[[126 128 135 120 117 134 130 130 130 134 126 116 147 131 110]
 [133 125 131 104 134 133 121 132 132 133 131 122 116 131 103]
 [136 141 135 125 134 131 128 139 137 141 136 137 135 125 115]
 [138 130 133 119 117 119 116 124 142 134 131 128 136 125 114]
 [145 128 137 114 128 125 125 134 124 133 143 134 128 113 104]
 [139 153 130 109 124 128 127 125 130 133 133 119 138 127 126]]
|
[[126 127 138 119 133 133 130 125 127 128 124 109 130 153 139]
 [104 113 128 134 143 133 124 134 125 125 128 114 137 128 145]
 [114 125 136 128 131 134 142 124 116 119 117 119 133 130 138]
 [115 125 135 137 136 141 137 139 128 131 134 125 135 141 136]
 [103 131 116 122 131 133 132 132 121 133 134 104 131 125 133]
 [110 131 147 116 126 134 130 130 130 134 117 120 135 128 126]]

[[123 117 134 120 129 115 137]
 [130 125 106 121 128 133 127]
 [132 128 107 121 134 133 124]
 [121 122 135 123 128 116 138]
 [128 127 108 122 132 133 125]
 [117 130 136 121 127 115 141]
 [123 120 136 127 130 117 137]]
|
[[137 117 130 127 136 120 123]
 [141 115 127 121 136 130 117]
 [125 133 132 122 108 127 128]
 [138 116 128 123 135 122 121]
 [124 133 134 121 107 128 132]
 [127 133 128 121 106 125 130]
 [137 115 129 120 134 117 123]]

[[132 118 126 120 128 122 134 129 133 123 130 113]
 [129 128 156 129 124 113 125 136 133 124 144 114]
 [131 127 143 136 126 141 127 119 126 144 118 119]
 [124 127 136 133 130 118 121 132 124 140 130 120]
 [125 126 154 123 126 131 119 110 119 134 122 114]
 [131 140 126 138 137 108 139 143 116 131 139 127]
 [126 126 130 132 124 131 132 114 128 113 122 133]
 [136 122 124 130 128 127 121 137 119 153 124 114]]
|
[[114 124 153 119 137 121 127 128 130 124 122 136]
 [133 122 113 128 114 132 131 124 132 130 126 126]
 [127 139 131 116 143 139 108 137 138 126 140 131]
 [114 122 134 119 110 119 131 126 123 154 126 125]
 [120 130 140 124 132 121 118 130 133 136 127 124]
 [119 118 144 126 119 127 141 126 136 143 127 131]
 [114 144 124 133 136 125 113 124 129 156 128 129]
 [113 130 123 133 129 134 122 128 120 126 118 132]]

[[121 129 105 153 118 129 130 127 143 136 128 130]
 [117 143 104 150 111 132 136 123 151 117 119 135]
 [138 128 144 128 146 124 121 133 114 139 136 118]]
|
[[118 136 139 114 133 121 124 146 128 144 128 138]
 [135 119 117 151 123 136 132 111 150 104 143 117]
 [130 128 136 143 127 130 129 118 153 105 129 121]]

[[115 120 121 143 143 117]
 [ 99 135 139 116 143 136]
 [146 136 100 128 112 117]]
|
[[117 112 128 100 136 146]
 [136 143 116 139 135  99]
 [117 143 143 121 120 115]]

[[126 134 117 121 138 137]
 [131 128 130 130 125 123]
 [118 122 123 120 124 127]
 [142 139 134 137 126 120]
 [134 125 131 132 122 121]
 [129 150 112 119 148 142]]
|
[[142 148 119 112 150 129]
 [121 122 132 131 125 134]
 [120 126 137 134 139 142]
 [127 124 120 123 122 118]
 [123 125 130 130 128 131]
 [137 138 121 117 134 126]]

[[135 131]
 [103 119]]
|
[[119 103]
 [131 135]]
---
[[122 136 134 133 130 122]
 [126 125 129 124 125 132]
 [145 111 104 114 131 145]
 [119 148 142 146 135 107]
 [133 126 125 129 129 127]
 [126 134 132 135 130 120]
 [129 133 127 134 133 122]
 [139 105 113 108 119 153]
 [123 133 134 133 127 123]]
|
[[122 130 133 134 136 122]
 [132 125 124 129 125 126]
 [145 131 114 104 111 145]
 [107 135 146 142 148 119]
 [127 129 129 125 126 133]
 [120 130 135 132 134 126]
 [122 133 134 127 133 129]
 [153 119 108 113 105 139]
 [123 127 133 134 133 123]]

[[136 124 113 141 118 117 138 131 134]
 [146 137 123 131 114 118 131 135 129]
 [119 122 154 129 133 129 133 130 121]
 [145 127 127 139 125 132 140 108 128]
 [124 129 119 133 130 137 131 116 123]
 [131 128 128 126 121 124 126 125 134]
 [124 120 137 131 132 126 130 131 120]]
|
[[134 131 138 117 118 141 113 124 136]
 [129 135 131 118 114 131 123 137 146]
 [121 130 133 129 133 129 154 122 119]
 [128 108 140 132 125 139 127 127 145]
 [123 116 131 137 130 133 119 129 124]
 [134 125 126 124 121 126 128 128 131]
 [120 131 130 126 132 131 137 120 124]]

[[118 122 130 123 133 117 113 136 119 120]
 [127 141 139 136 138 128 118 133 129 140]
 [134 119 136 143 130 130 116 128 109 125]
 [105 140 109 134 119 127 114 143 125 117]
 [136 137 128 127 131 130 129 100 138 142]
 [118 120 113 118 140 132 124 117 125 130]
 [134 110 134 135 123 137 133 138 116 144]
 [130 129 132 126 125 125 135 133 146 128]
 [126 139 135 132 118 118 120 120 134 117]]
|
[[120 119 136 113 117 133 123 130 122 118]
 [140 129 133 118 128 138 136 139 141 127]
 [125 109 128 116 130 130 143 136 119 134]
 [117 125 143 114 127 119 134 109 140 105]
 [142 138 100 129 130 131 127 128 137 136]
 [130 125 117 124 132 140 118 113 120 118]
 [144 116 138 133 137 123 135 134 110 134]
 [128 146 133 135 125 125 126 132 129 130]
 [117 134 120 120 118 118 132 135 139 126]]

[[128 126 125 127 129 134 119 126 121 120 126 124 124]
 [134 130 136 132 131 127 127 130 123 114 134 126 131]
 [135 132 136 136 134 137 130 130 130 126 133 129 129]
 [107 127 107 110 103 128 130 130 128 140 112 128 132]]
|
[[124 124 126 120 121 126 119 134 129 127 125 126 128]
 [131 126 134 114 123 130 127 127 131 132 136 130 134]
 [129 129 133 126 130 130 130 137 134 136 136 132 135]
 [132 128 112 140 128 130 130 128 103 110 107 127 107]]

[[120 117 121 131 134 135 146 135]
 [120 119 121 131 134 135 145 135]
 [124 125 131 127 127 124 115 130]
 [124 137 132 127 127 124 113 130]
 [119 110 118 132 136 137 154 137]
 [125 113 134 126 125 122 106 129]
 [122 111 128 128 129 128 125 132]
 [119 119 121 131 135 135 147 135]
 [124 127 131 127 127 125 116 131]
 [121 120 124 130 132 132 137 134]]
|
[[135 146 135 134 131 121 117 120]
 [135 145 135 134 131 121 119 120]
 [130 115 124 127 127 131 125 124]
 [130 113 124 127 127 132 137 124]
 [137 154 137 136 132 118 110 119]
 [129 106 122 125 126 134 113 125]
 [132 125 128 129 128 128 111 122]
 [135 147 135 135 131 121 119 119]
 [131 116 125 127 127 131 127 124]
 [134 137 132 132 130 124 120 121]]

[[125 125 117 128 121 133 124 121 121]
 [106 108 130 126 143 152 112  99 118]]
|
[[121 121 124 133 121 128 117 125 125]
 [118  99 112 152 143 126 130 108 106]]

[[126 123 116 139 123 126]
 [127 129 140 103 132 128]
 [127 124 114 142 122 126]
 [127 131 133 112 129 127]
 [126 123 116 138 123 126]
 [127 122 127 120 128 127]
 [126 122 122 128 125 126]]
|
[[126 123 139 116 123 126]
 [128 132 103 140 129 127]
 [126 122 142 114 124 127]
 [127 129 112 133 131 127]
 [126 123 138 116 123 126]
 [127 128 120 127 122 127]
 [126 125 128 122 122 126]]

[[137 149 111 112]
 [129 120 121 126]
 [141 150 115 111]
 [144 137 119 133]
 [129 122 133 121]
 [131 136 129 124]
 [122 126 131 126]
 [138 142 128 124]
 [129 125 132 129]]
|
[[112 111 149 137]
 [126 121 120 129]
 [111 115 150 141]
 [133 119 137 144]
 [121 133 122 129]
 [124 129 136 131]
 [126 131 126 122]
 [124 128 142 138]
 [129 132 125 129]]
---
[[125 121 139 127 127]
 [131 138 126 134 133]
 [124 125 123 134 131]
 [120 118 156 135 133]
 [141 146 126 123 127]]
|
[125 138 123 135 127]

[[146 132]
 [151 114]
 [131 140]]
|
[146 114]

[[106 127 127 105 129]
 [120 136 136 119 134]
 [111 131 132 109 131]
 [111 128 128 111 128]
 [150 130 129 152 128]]
|
[106 136 132 111 128]

[[140 148]
 [100 133]
 [144 120]
 [141 148]]
|
[140 133]

[[131 122 132]
 [ 98 130 128]]
|
[131 130]

[[157 129]
 [134 139]
 [118 118]
 [116 109]
 [119 124]]
|
[157 139]

[[154 118 119]
 [145 138 120]]
|
[154 138]
---
[[132 103 115 113 127]
 [128 112 143 148 124]
 [131  99 120 121 126]
 [132 100 115 115 127]]
|
[[112 143]
 [ 99 120]]

[[109 109 121]
 [108 139 127]
 [123 141 137]
 [138 122 106]
 [145 110 109]]
|
[[139 127]
 [141 137]]

[[154 140 102 130]
 [125 146 105 104]
 [138 146 114 102]]
|
[[146 105]
 [146 114]]

[[118 119 119 139 130]
 [122 135 122 120 125]
 [142 136 140 119 125]
 [108 127 113 136 129]
 [100 129 103 129 131]]
|
[[135 122]
 [136 140]]

[[137 124 122 123]
 [140 124 121 122]
 [102 137 145 141]]
|
[[124 121]
 [137 145]]

[[124 136 134 153]
 [136 142 134 128]
 [133 123 134 147]]
|
[[142 134]
 [123 134]]
